Named turns come first, each shown by rows before and after it. Which turns, in which order, take the first row of each pair that follows to the second? Write the first one first, as in the answered first pair.
turn K822:
[-23  -1   7 -11 -10 -14 -10 -17   0   5  -1 -20   4 -16  -7  -3  -9  -6
   9] => [-28  -3   3  -8 -20  -4  -5 -14   4   9   4 -15  -1 -16  -3   1 -14 -12
   9]
[-40 -11   2  -7 -12   0 -18  -9   1  26   0 -13  -3  -9 -14  -2   0  -6
   6] => [-41 -12   3  -6 -16   5 -14  -8   1  30   3  -8  -3  -5 -12   1   3  -6
   2]
[ 13  19 -11  12 -12   3 -11 -14  -8 -14   6  26  -5  -2 -14  37 -11   4
   1] => [ 14  18  -9  16  -8   2 -11 -12 -11 -13   4  28  -3  -1 -16  37  -7   6
   1]
turn K972:
[ -8 -10 -13  13 -16  33  10  -1  27  -2  19  26   2 -10  -1 -13  -9   5
  14] => [ -6  -8 -13   6 -13  19  11  -6  30  -7  17  16   7 -16  -3 -25 -12   5
  23]
[  5  -1  14  -2  16 -15 -19   1 -19 -11 -19  -9   2  -5  -8  16   7   4
  -9] => [  2  -3  15  -1  12  -6 -20   5 -22  -6 -16  -4  -1  -1  -5  23   9   2
 -14]
[-29   5  -4  -4 -10   4  -5  -2  16  11   5 -17  10 -14 -10 -26  -6 -17
  15] => [ -2  17  -4 -13  -2 -14   7  -1  15 -19  -7 -18   9 -13  -8 -30  -8 -13
  21]
[  7   1   3  -8  -7 -27  12  -4   1 -28 -15 -18  11   2   9 -11 -19  -4
  21] => [ 18   1   7  -3 -11 -11  20   4 -11 -33 -14   0   1  16  18  16 -16  -4
   4]
turn K468:
[ -3 -13  -3 -10 -13  19  18   1  19   6  23   7  -5  12  -2  -7 -12  -5
   1] => [-12 -19  -2  -8 -10  21  10  -1  17  18  23   6  -1   8  -6 -13  -9  -2
  -1]
[ -5  -9   8  -9  -5  12  11  -2  13  10  -4   3   3 -10   2  -8 -11 -13
   6] => [ -2 -14  10  -6   3  14   5  -1   8  17  -6   5   4  -9  -1 -11  -4  -4
  -2]
[ 11  -2  10   3  23 -22 -19  14 -14  -3  -2  -1 -11  -3  -5  11  12  12
  -6] => [ 21   8   3  -1  15 -25  -3  13  -9 -22  -3   2 -13   3   1  19   1   1
   1]
[-49  -5  -7  -8 -26   9   0 -12  12  19   6 -13 -11 -14  -9  17 -14 -20
  17] => [-34 -26   6   8   7  18 -21  -2  -4  46   4  -2  -4  -7 -11  11  12  19
 -11]
turn K252:
[ 21  13   5 -12  -9   6  23  16  -6 -26  -2  25  -2  10   0  30   2  -1
 -11] => [ 13   7  13 -13  -1  -2   6  15 -21 -19 -12  16  -5   5  -8  40   7   0
 -17]
[ 12   9  -7  -1 -11   8  17   0  12   1  -2  11  -5   7   6  21  -2  -9
   2] => [  2   4   4  -5  -6   0  -2   0  -5   5 -12   1 -11   3  -3  31   4 -13
  -3]
[ 31   0   3  -5   9 -14   3  -7  -1 -16  -6   3  -7   4  -3  -8  -5   9
   0] => [ 27   3   2 -11   1 -11   5  -9   2 -19  -7   2  -9   3  -3  -2 -10   3
   3]
Then:
(2 to 3 turns a pair)
[  0  -4  13  18  11 -35 -11 -29 -25 -14 -31  -6  25   1  11  15   6  13
  10] => [-25 -19  12  30   0  -7 -18 -26 -29  18 -19   4  16   1  12  26   7   6
  -3]  K972 K972 K972
[-30   2   1 -25 -14 -26  -1 -13 -14 -21 -12 -26 -17 -14  -5  20 -14 -32
  14] => [-41 -16  12 -17   3 -21 -26 -11 -26   8 -16 -26 -13 -19 -16  16   1 -16
   0]  K972 K468
[ -1  25 -15 -11 -18  -3  21  -4  24 -15   4   2   3  -2   6 -19 -20 -31
  20] => [-23   0  14  -3  12 -15 -34  -4 -26  21 -23  -9  -1 -10 -20  -2  11 -10
 -12]  K252 K468
[-44 -19  30 -31   9 -23 -42   0 -18  14 -12 -29  -8 -20 -10  23   7 -20
  16] => [-15 -33  38 -12  32  -3 -47  11 -27  27 -10  -7  -6  -3  -6  26  30   8
 -13]  K822 K468
[  1  -6   5   8  -7  14  -8  27  -4   0   5  11 -37  -2  21  52   1  10
 -15] => [ 11   3  -2   3 -10  12   9  26   3 -15   5  12 -35   0  26  50  -6   3
  -6]  K252 K468
[ 18  14   1 -14  13 -32   4   3   5 -27  -8 -14   8  -4   0 -14  -4   6
  14] => [ 19   3   7  -6  28 -25  -6   6  -4 -12  -9 -14  12  -1  -5 -21   7  18
   0]  K468 K468 K468
[ 14  -8   6   0  12 -10  -8  -4 -12  -2 -10   2   6   4 -12 -12   1   5
   3] => [ 12 -11   4   4   5   5  -9   1 -16   4  -6  12  -1  11  -8   5   3   3
  -8]  K972 K972
[  6 -18   7  22   9  26  -7  14 -18  25   6  18  -7  12   9  14  17  22
 -35] => [ 37  -2  -7  17   7  22  24  12  11   0  17  22   5  14  19 -16   5  25
 -14]  K822 K252
[ 12   8   0  -5   2 -10  14  -1   8  -7   4  -8   5  -8  -1 -11   1   7
  16] => [  2   7   8  -8   6 -17  -1   1  -7  -5  -6 -16   2 -11  -9   3   4   4
  13]  K252 K252
[  9  -6   6  11 -10  46  23  15  -6   6  17  24  -4  20  13  15  -1  -6
 -31] => [  3 -17   3  14  -5  48  16  13   4  23  26  22   4  13   9  -5   3   5
 -29]  K972 K468
[ -8   4 -15   5   1   1   2 -10  13   1  14  -6  -1  -5   7 -13  -2  -8
  14] => [ -8   3 -12   6   8  -7  -5 -12   8   5  10 -10   0  -9   3 -19   2  -2
  14]  K972 K468
[  1  -1  -2   0 -16  12  12   6  -7  -9  -2   8  -8  17  13  27  -8 -22
  -7] => [-31  -5  -3  -7 -19  -4  -3  -6   2  10  -1 -12   0  -4   0   4 -13 -28
  11]  K468 K972
[14 12 -1  4  7  6 11 -7 11 -8 -7 16 14 -1 17 -5  4 25  6] => [-12   4   1   4   8   2  -7 -13   9  16  -4   7  17 -11   6 -16   5  27
   7]  K468 K468 K468
[-38   0   3  12  -8  21   3   0   6  41   2   1 -21  -5  -5  -5   2   0
   6] => [ 30  14   7  14  22   4  24   8   6  -3  -9   5 -10  13   5 -16  13  30
  -3]  K972 K468 K468
[-21  -3  -4 -13 -19   3 -10  10   2   0  -8   3  10  -2   1  31 -10 -28
  13] => [-29  -7  -5 -11 -18   3 -17  10   8  15  -3  -1  16 -10  -4  18  -8 -24
  16]  K822 K972
[ 32  10  19  16  34  -9   7  17 -24 -33 -21  11   0  13   0  28   3  12
 -11] => [  7  10  21   5  39 -42 -15   1 -23 -20 -29 -17   9 -12 -17   3   1   8
   8]  K822 K468 K252
[ 24 -12  23   4   2   3 -13 -22  -7 -12  12   0  23  11 -24   3   4  -1
   3] => [ 12  -5  15   0 -15   7  -3 -24  -5 -15  16   1  15  11 -23  15  -9 -24
  11]  K468 K972 K468
[ 18   1   4  -6   5  -1 -12  -9 -14   7 -12   0   8  -5  -2  21  11  -7
  -8] => [ -1  -2  -1  -3  -9   6 -12  -9  -7  22  -2  -3   8 -10  -1  20   8 -17
  -2]  K468 K972 K972
[-19   6 -15  -6 -39  14  19  -7  18  -2  14   0  -8   1  12   8 -24 -32
  17] => [  5 -11 -10  17 -18  42  18   6  21  22  26  23   1  13  19  -4  -3   7
  -8]  K468 K468 K252
[ 15  -6  -8   7 -13  21 -12   9  -7   2  20  20  22  31  -2 -20   0  10
 -15] => [ 20   0 -12   4 -19  19  -3   9  -2  -6  22  18  24  29  -1 -22  -5   7
  -6]  K972 K468
[ 27   4  -3   0   9  -3  14   3   9  -5   2   7   2   6  -2 -17  -6  13
   2] => [ 19  10  -1  -7   3 -15  11  -3   8 -11   0  -3   3   1  -6 -20 -10   1
  10]  K468 K468 K972
[ 18  -8   4   6  16  -8   1  -4   6   6  13  -2  15  -4 -17 -38  -4  21
  -8] => [ 26  11  -4  -1 -11   1  28  -1   3 -28  12   7   0   8   1  -4 -24 -10
  -3]  K972 K972 K468
[ 26 -10  11  15  10  22   0  13 -23 -12   0  26  -5  19   9  29  13  17
 -35] => [ -1  11  -9  -6 -34  16  26   0   4 -32  10  11  -9  10  16  27 -22 -31
   5]  K252 K468
[ -1  12  -2   2  -5  11  19  -7  -4 -15   1  22  -5   5   3  12  -2 -19
  10] => [-22   0   4   5  10  -8  -7 -16  -5  12  -3   5  10 -13 -14 -19   8  -2
  15]  K468 K468 K972
[  6 -10  -4  23  29  27   8  -3 -16  21  23  20  13  13   5 -15  20  14
  -1] => [ 21   2  -4  14  42   2  12  -9  -9   2  13   7  19   9   4 -33  18  19
  11]  K972 K972 K972
[ -5   1  10 -14  19 -24 -12 -15  11  11  -8 -13  15 -30 -15 -38  10   7
   8] => [ 17  20   2 -22   4 -27  19 -12  20 -29  -7  -8  13 -19  -1 -22  -4  -8
  20]  K468 K468 K468
[ -1  -3  -1  11  -1  16   5   1 -14  13   4  13   2  14  10   4   5   3
 -14] => [ -3  -5   5   6  12  -4  -9  -4 -15  16  -6  -2  11   4  -2 -11   9  12
  -9]  K822 K972 K822
[ 19  -3  13   5   5  12  -8   8 -23  -5  -8   4 -12  13  -2  22   8   9
 -17] => [  5  -3  -6   8 -17  35  16   6   7   7  15  14  -8  11   9   7  -6  -3
  -3]  K972 K252 K252
[  6  -3   5  23  11  19 -13   0  -3  34   5  23   7   4  11  -4  11  23
 -21] => [  2  28 -15   3 -25   6  21  -7  18  -9   8  14  -1   3  22   5 -21 -20
  12]  K468 K468
[ -2 -17  -3  13   9  14  -9  15 -10  13   3  10   4   6  -5  11  10  16
 -20] => [  0  -1 -18   5 -14  22  17  12  16  -5  16  14   3   7   6   6  -8  -3
  -1]  K252 K468
[ 22  -2  -8  13 -12  45  26  19  11  -3  27  35   0  22  27  17   1  -3
 -10] => [-17  10 -19 -12 -28   2  20  -6  37  -4  29  -5  11 -12  13 -25 -25 -25
  38]  K468 K972 K972
[ -2 -11   5   5  -2  17   7   1 -20  22   1  13 -11   4   9  11  -4   3
 -10] => [-18  -5  -5  -3 -17   8   9  -9  -8  19   7   1  -8  -5   7   4 -17 -11
   8]  K468 K468 K972
[-28  -2   1 -12   0 -27 -23 -16  -1   6  -7 -25   5 -23 -14 -17  -5  -6
  22] => [ 10   0  11  -6  25 -32 -26  -8 -17 -11 -20 -17   8  -8 -12  -9   9  17
   3]  K972 K468 K468
[-13  -8  -2   5  -6   4 -15  -6  -6  20  -4  -8   5 -11 -10  -1   4   6
   0] => [ 17   5  -3   2  -5   4   4   0 -11 -15 -13   1  -1   3   0  22   1  -1
  -4]  K468 K468 K252
[ -1 -19  13   8  25 -21 -10   6   8  13  -5  -7  17   2  -7 -30  19  26
  -4] => [-31  -4  13  -9  -4 -33 -16  -2 -14  -6 -19 -21  -3  -4 -12  11   3 -21
   6]  K252 K252 K252
[ -3   0  33 -13  20  16 -17  10 -25   9 -19   7 -21  -2 -13  22   4  27
 -21] => [-20  21   4 -29 -17  16  22  -2  26  -4   6  -1 -16 -12   0  -8 -29  -7
  26]  K252 K468 K468
[ 24  -6  16   8  13   3  -5  14 -31 -17 -22  12 -15  13  -2  43  13   8
 -29] => [ 25  17  -9  -6 -19   2  31   7   6 -45  -5   8 -15  14  10  29 -17 -20
   7]  K252 K468
[ -3  -8  -2   9  15 -35  -6   0   0  16 -14 -12   6 -32  -6 -12   0   7
  18] => [ 37   3  -2  13  19 -30  14   7  -1 -15 -17   6   4 -13  10   2   1  12
  10]  K468 K468
[-16 -23   6   6   7   3 -10  16   9  19  14  17  -9  -2  -2 -10   9   8
 -11] => [-10 -21   8   0  19 -16 -18  12   5  10   3   6  -5  -7  -9 -18  13  12
  -6]  K822 K822
